In the rows, zero is written as 128.
T: 4 groups of rows, each row roughly a mix of its group's hidden directions:
T (154 x 11):
[[166 121 109 145  83 181 122 131 139 120 129]
 [151 181  98 156 115 139 124 148 163 115 126]
 [126 121 144 140 131 138 135 154 198 118  97]
 [117 119 130 136 122 138 142 189 169  97 114]
 [163 116 125 131 162 123 144 104 189 121 128]
 [124  99 139  82 139 115 170 123 167 132 106]
 [129  98  99 142 107 126 153  83 129  86 108]
 [128 148  85 161 118 149  98  88 118 124 102]
 [147 145 170 112 146 125 117 172 138 168 147]
 [ 84 103 105 133 108 103 126  81 107 113 117]
 [125 150 161 111 152 127 107 169 132 174 151]
 [ 97 165 155 126 127  92 112 116 113 173 116]
 [125 146 110 149 144 119  62 101 134 148 113]
 [ 96 102 144 120 172 105 148  87 125 139 106]
 [100 121 126 123 138 101 127 154  86 159 174]
 [128  69 141 105 173 113 136 126 105 138 135]
 [151 167 113 120 160 140 136 159 178 118 134]
 [131  55 141 104 139 110 122 117 127 147 118]
 [160  71 120 130 123 157 108 113 148  99 136]
 [153 184 144 132 136 107 108 128 107  86 121]
 [113 115 131 108 128  98 103 153  72 141 158]
 [157 114 109 171  96 176 111 128 124 144 122]
 [107 142 135 123  92 141 135 166  69 119 131]
 [ 92 167 147 154 122 164 125  96 131  98 121]
 [131  65 146 116 122 135 114  95  92 126 122]
 [124 105 107 159  91 180 139 131 151 147 140]
 [ 97 176 143 178 136 137 109 112 123 118 110]
 [142 150 126  96 171  80 106 128 109 111 115]
 [ 98 102 147 117 111 144 175 142 155 162 145]
 [169 179 116 147 113 165 127 144 109 122 140]
 [130 116 132 142 161  91  77 120 102  98 119]
 [151 131 148 129 103 106  95 128 150  77  97]
 [100 108 159 112 134 126 180 137 138 164 151]
 [149  84 130  80 150 116 158 150 150 132 132]
 [120 167 120 123 159 141 152 132  93 125 179]
 [ 86 121 132  85 123 145 139 172 117 150 150]
 [ 96 112  94 144 106 118 125  81 103 101 110]
 [116 127 100 147 146 125  78  80 142 144 114]
 [ 79  99 157 138 142 120 138  80 122 132 113]
 [129  77 129  78 129 129 159 120 133 154 108]
 [133  91 144  80 155  94 122 108 102 130 116]
 [125  71 132 164 140 120  85 116 116 115 132]
 [122 169 117 136 120 188 132 125 134  96 151]
 [126  80 118 113 123 120 104 163  90 117 160]
 [142 108 157 102 127 131 183 165 137 115 148]
 [129 112  98 150  86 138 123  91 101 103  98]
 [ 82 155 141 150 114 121 103 145  96 165 117]
 [143 154 154 112 167 125 140 175 154 134 155]
 [112 113 158  79 135  96 116 109  99 102 110]
 [ 68 149 149 132 118  98 123 131 142 166 135]
 [135 159 133 136 132 138 153  73 176 123 128]
 [ 81 132 156 147 100 120 108 126 174 141 115]
 [164 116 114 163 127 120 130  76 141  98 105]
 [ 86 127 127 138 141  75  96  98 111 117 130]
 [127  78 129 122 136 124 100 178 108 124 158]
 [134 129 104 160 112 130  76  97 102 115 100]
 [ 98  75 142 107 150 143 155  96 125 124 145]
 [127  76 112 112 132 137 112 178 111 106 147]
 [106 142 159 115 151  70 110 140 134 101 112]
 [107  68 156 120 117 143 151 115 114 160 136]
 [181 143 122 147 151 159 156 135 152 107 109]
 [141 156 130 129 130  89 171  90 126 164 118]
 [116 127 143 122 102 164 185 129 139 156 153]
 [141 149 130 139  73 159 111 166 144 111 141]
 [113 140 170 114 162  93 115 155 129 153 157]
 [ 84 102 149 139 130 119 131  86 111 156  95]
 [124 127 142  86 152 158 168 134 163 116 103]
 [106 170 138 155 136 154 124 109 139  80 152]
 [134 124 121 127 138  73 126 116 118 171  84]
 [123 120 143  83 127 146 168 133 172 124  97]
 [166  92 102 121 143 153 134 123 112  98 168]
 [115 184 107 125 136 132 166 150 156 147 144]
 [100 171 129 156 100 155 130 101 150  99 141]
 [143 175  91  92 114 154 158 124 131 143 121]
 [120  91 122 103 115 129  79  94  93 131 138]
 [ 97 111  93 141 101 121 131  88 100  97 109]
 [111 144 149 148 113 138 126 127 191 124  90]
 [166 100 155 142 127  96  96 125 149  94 110]
 [123 129 149  94 138 114 179 167 152 125 152]
 [131 126 154 100 143 131 183 160 152 140 156]
 [116  83 122  87 122 120  81 120  97 124 134]
 [116 121 113 156 130 153  79  94  91 145 120]
 [181 142 138 175 130 118 121  94 126 112 111]
 [172 155 114 124 161 124 184 121 133 126 127]
 [101 134 161  77 112 115 155 110 125  93 131]
 [ 78 137 154 129 117  97 125 157 164 151 114]
 [174 160 122 177 105 161 128 131 129 130 129]
 [112 162 133 133 136 160 139 105 150  76 155]
 [109 172 136 123 136  93 137 124  85 166 138]
 [151  91 100 114 150 155 140 164 127  93 149]
 [104 156 137  97 164  87 115 123  97 103 127]
 [172 118  97 115 158 129 177 146 110 119 133]
 [ 92  90 173 116 153 143 139 105 118 121 104]
 [ 87 135 158 136 121  93 115 171 141 158 118]
 [119 141 118 161 154 116  76  85 117 140 122]
 [114 111 113 122 141 114 128 144  74 151 176]
 [125 123  99 156  97 136  94  88 101 124  97]
 [138 117 135 100 122 146 187 165 146 109 142]
 [122 171 125 177 106 119  90 124 106 138 113]
 [127 162 139 143 116 148 116 120 137  68 164]
 [ 84 124 153 126 105 116 108 136 180 131 102]
 [164 109  91 101 155 155 155 139 122  96 126]
 [111 132 150 101 178  82 134 125  99 133 137]
 [131 136 155  99 159 111 121 167 167 155 149]
 [132 103 102 142 141 115  63 125 113 105 109]
 [139 164  88  88 116 152 159 131 138 153 118]
 [114 100 147  75 120 113 119  98 102 101 110]
 [ 94  94 138 123 111 128  73 142 107 127 157]
 [125  60 150 112 142 102 114 110 118 135 115]
 [131 127 103 162 121 140  83  82 108 133 105]
 [133 155 117 118 139 185 143 137 143  91 159]
 [115  92 155  79 118 109 119 104 105 111 102]
 [ 94 135 160 154  94 107  98 101 134 160 131]
 [120 106 129  88 131 130 176 161 160 109 144]
 [120  59 149 127 134  99 118 113 145 139 111]
 [106  77 129 100 125 163 163 121 145 135 147]
 [109 118 125 126 101 184 146 129 151 107 167]
 [125  94 119 133 154  87 122 111  94 172 114]
 [130 134 155 100 165 125 145 166 162 148 158]
 [123 158 131 136 123 162 123 123  84  90 168]
 [135 143 129 143  74 175 113 121 111  97 120]
 [127  73 117 167 134 151 115 106 107 154 138]
 [ 84 129 137 147  99 168 127  82 112 124 130]
 [102 132 128  84 122  83 133  98 110 135 163]
 [160 100 117 104 111 104 126 165 123 171 104]
 [160 110 129  94 153 134 142 172 150 103 155]
 [147 105 141 140  88 121 100 124 156 115  78]
 [143  81 118  97 126 102 142 141 125 175 107]
 [162  96 124  95 103 109 127 164 126 160 104]
 [ 99 138 167 162  96 110  89 122 132 152 134]
 [103 153 140 116 135  93 116 153  79 157 145]
 [166 119  97 114 146 170 140 132 117  82 135]
 [110 143 135 115 154 166 155 105 152  83 149]
 [149  95 144 129  99 111  93 121 152  98  89]
 [107 106  94 144 100 121 122  81 109  99 104]
 [ 87 150 134 169 107 133 114  89 113 144 104]
 [ 88 153 154 129 114  93 106 117 114 172 116]
 [117 191 114 131 141 145 160 138 111 148 151]
 [ 93 107 102 137  96 110 122  86  99 107 109]
 [ 90 144 125 124 102 133 111 157  68 124 131]
 [125  86 131  84 149 155 163 123 141 112 152]
 [136 127 101 160 102 135  91  90 104 116  96]
 [105 168 147 136 109 110 120  80 130 159 105]
 [166 168  86 116  95 139 130 154 144 134 133]
 [156  71 110 134 115 161 104 135 119 104 113]
 [184 137 114 134 157 156 161 126 144 103 121]
 [178 124 116 147 143 173 140 133 148  95 113]
 [115 162 138 118 119 174 149 122 163  86 131]
 [ 92 109 113  77 160  93 112 128 119 122 120]
 [162 105 115 125 131  72 115 164 127 154 132]
 [ 99  78 125  97 153 106 104 113  99 133 119]
 [109  96 136 115 120 156  66 120 136 105 140]
 [126  77 110 108 127 131 115 171 105 105 154]
 [135 173 125 109 155 129 137 173 169 134 141]]
the four rows of each list that fit no group, in list order (the others fit one group, some only roughly):
  * k555: [115 144 139 187 113 161 112 138 125 125 166]
  * k520: [ 83 116 134  89 146 111 109 155 136 130 168]
  * k154: [166 119 125 167 103 140 141  97  98 104 101]
  * k215: [138 143 126 155 129 127  61 107 113 148 105]
  * k785: [ 90 149 150 128 108  95 104  92 123 166 127]
  * k330: [124 118 161 111 105 162 176 144 136  91 133]
  * k453: [123 178 115 172 100 108  97 121 121 122 144]
  * k468: [159 151 107 151 171 114 163 107 141 107 109]
  * k329: [145 111 120  96 159 156 169 129 120  86 113]
  * k757: [117  63 148 128 133 132 124 115  97 110  98]
  * k246: [131  71 114 121 131 141 100 152 117 101 163]
	k330 k468 k329 k757
  * k369: [153 129 114 126 112 176 109 177  99 138 129]
  * k896: [ 97 126 170 132 146  70 113 139 140 112 127]
  * k444: [171 128 152 115 114 150 171 171 130 117 137]
  * k702: [ 72 133 139  94 144 103 132 144 147 148 157]
  * k286: [101 140 155 160 158 123  85 110 126 152 100]
  * k252: [110 166 135 169 133 106 105 119 112 143  82]
  * k949: [110 121 121 122  93 137  99 163 112 157 175]
  * k484: [129 125 129 111 116 158 169 129 178  99 100]
  * k417: [106 165 121 136 127 118  66 138 102 149 122]
  * k888: [ 91 152 112 130 118 132  77 138  82 132 124]
  * k481: [105 128 163 164 104 112  89 123 111 150 159]
  * k813: [121 129 133 123 132 161 144 126 153  76 177]
  * k455: [114 186 108 129 134 128 124 118 181 115 136]
	k286 k949 k484 k455
  * k836: [ 98 156 158 121 159 113 118 157 111 162 159]
  * k788: [ 91 136 133 112 101 111  99  84 109  96 114]
  * k649: [151 160 130 154  95 130  86 141 110  97 152]
  * k933: [140 132 181 106 151 113 137 160 140 162 152]
  * k268: [161 112 148 113 144 131 180 147 166 114 144]
  * k848: [ 79 109 157 131 147 118 152 112 103  89 139]
  * k59: [160 154 142 122 153  94 150 141 180 118 125]
  * k364: [ 98  88 142  95 115 154 134 113 174 136 133]
  * k151: [182 109 118 119 147 125 147 174 115 111 106]
  * k858: [101 129 158 154 132 140 112  65 143 132 113]
	k788 k848 k364 k858
  * k138: [101 146 139  98 157 117 122 156 165 166 150]
  * k783: [112 117 126 111 105 129 101 158 103 161 179]
  * k631: [ 90 123 129  95 105 111  96 157 153 158 150]
  * k860: [133 148 144 174 115 161 117 109 157 122  86]
  * k278: [101 107 151  97 171 100 162 131 106 111 122]
  * k259: [135 181 112 120 154 106 148 147 171 130 142]
  * k284: [ 81 123 126  99  90 159 159 134 145 146 137]
  * k360: [147 113 148 145 119 135  81 112  83 102 103]
  * k271: [115 123 155 120 147 133 173 179 160 129 137]
  * k179: [160 136 100 115 146 111 160 147  75 135 146]
	k783 k631 k278 k271
  * k266: [127  90 148  90 154 119 163 149 106  97 133]
  * k936: [121 150 166 113 143 170 174 126 156 140 129]
  * k60: [151 144 123 115 166 124 183  96 114 123 105]
  * k74: [120 155 148 174 104 152 122 106 153 135  89]
  * k250: [160 104 120 106 127 129 186 161 126 114 147]
  * k379: [106 110 140 139 140  99 107 112  96 165  83]
  * k230: [140  96 110  97 146 162 126 172 137  93 127]
  * k384: [164 102 134 126 149 129 166 103 175 107 131]
  * k414: [142 144 124 172 103 173 105 116  98 137 107]
  * k628: [169 106 142 118 139 144 177 147 158 103 131]
	k266 k936 k60 k250
  * k987: [173 132  86 108 112 112 132 157 138 164 116]
  * k925: [154 142 155 135 138 156 119 172 168 147 154]
  * k548: [ 96  76 140  90 102 138 142 119 155 122 136]
  * k600: [146  81 127 100 141 120 135 181 140 104 122]
  * k371: [ 93 108 140  80  98 127 153 113 157 107 125]
  * k419: [133  72 153 134  96 109 108 120 156 117 103]
  * k908: [ 96  97 143 105 172  91 121 121 105 151 122]
  * k902: [ 91 156 171 136 118 112 126  90 115 157 113]
  * k260: [121 134 165 108 117 153 171 152 160 103 152]
  * k826: [162  94 124 147  84 174 136 124 145 136 130]
  * k623: [149  89 106  97 113 107 118 168 121 151 100]
	k925 k902 k260 k623
  * k798: [140 134 114 123 136 138 154 136 164  83 179]
  * k293: [154 167 129 145 106 141  97 154 126  88 155]
  * k630: [154  96 135 100 111 114 160 145 115 179 121]
  * k579: [112 133 179 121 146  83 127 151 105 137 155]
  * k314: [155  96 102 145 154 128  81 117 102 146 108]
  * k109: [ 95  97 125  74 127  97 114 150 140 124 109]
  * k155: [170 111 103 112 111 112 125 180 127 147 152]
  * k66: [114 146 151 163 126 158 122  72 140 113 106]
  * k131: [147 143 104  90 104 125 137 185 141 129 150]
  * k962: [146  96 121  90 114 158 151 140 148 106 169]
  * k264: [117 128 150 173 127 159 117  84 138 104 100]
	k630 k66 k131 k264
  * k90: [109 124 143 115 128 148 195 152 155 128 112]
  * k420: [141  88 143 172 125 146  99 104  90 126 132]
  * k156: [153 117 100 125 139 153 116 110  78 114 170]
  * k824: [115  82 142 123 110 161 122 128  80 158 124]
  * k874: [151 113 109 161 116 138 134  87 101  85 107]
  * k280: [164 141 132 147 136  81  81 119 117 127 153]
  * k334: [135 138 134 115 181 111  72 121 123 114 110]
  * k380: [ 88 158 156  95 134 144 126 163 151 138 152]
  * k158: [144 148 143 168 116 149 136 130 171 124  81]
  * k157: [ 81 137 133 134 113 124 103  79 131 150 160]
  * k372: [133  75 127 127 126 138  94 155 112 108 169]
	k90 k280 k334 k380
